In the data rows, 128 means zero.
Here is a table of points, one per row:
[ 87 111 157 117 139 160 140 116]
[118 111 134 115 139 106  90 146]
[166 158 110 136  95 121 126 115]
[ 97 155 109 148 109 114 120 116]
[150 112 163 117 150 136 124 116]
[145 111 136 113 132 108 195 117]
[163 112 182 114 109 151 125 116]
[116 132 110 180 126 132 127 117]
[121 173 111 113 162 160  99 116]
[178 112 110 186 124 135 138 127]
[141 162 110 124 161 147 166 116]
[109 111 110 116  85  73 146 189]
[106 111 110 185 130 139 133 149]
[113 111 169 114 160  93 122 115]
[138 111 148 115 119 118 123 117]
[139 111 123 117  91 109 144 164]
[119 111 158 112 145 148 112 116]
[131 112 111 115 143 140 106 180]
[109 112 110 121 122 144 126 193]
[176 169 110 113  93 131 150 116]
[136 111 147 117 176 115  96 116]
[124 166 110 116 150 136 162 117]
[131 174 111 113 101 147 112 116]
[116 174 110 117 120  88 117 115]
[102 120 110 187 100 149 110 116]
[158 111 153 115 159 157 112 116]
[126 110 151 115 100 139 128 117]
[152 111 111 165 123 146 112 181]
[175 111 176 113 172 112 121 116]
These points spread out most along one direction. How far along it is each point below, from 0 to 99? The average is 50, and the first point in the table lies past the average.
[ 59 145 110 115 127 128  90 117] 42
[154 111 180 117 125 155 151 117] 70
[106 160 110 116 133 106 169 116] 42
[132 111 145 115 119  78 117 116] 57
[132 111 172 116 118 178 123 116] 67
[124 111 148 115  91 110 157 117] 50
[130 123 110 114 101 123  99 116] 44
[137 169 111 115 123 109 153 116] 43
[137 111 111 113 143  88 107 117] 54
[119 111 110 145 162 168 176 191] 39
[122 111 110 179 139 126 103 168] 33
[116 111 110 113 171  93 162 116] 57
[130 111 141 116 105 139 128 122] 53
[101 141 110 168 104 133 135 116] 30
[125 149 111 161 125 131  92 116] 39
[ 93 176 110 115 139 143 117 116] 44
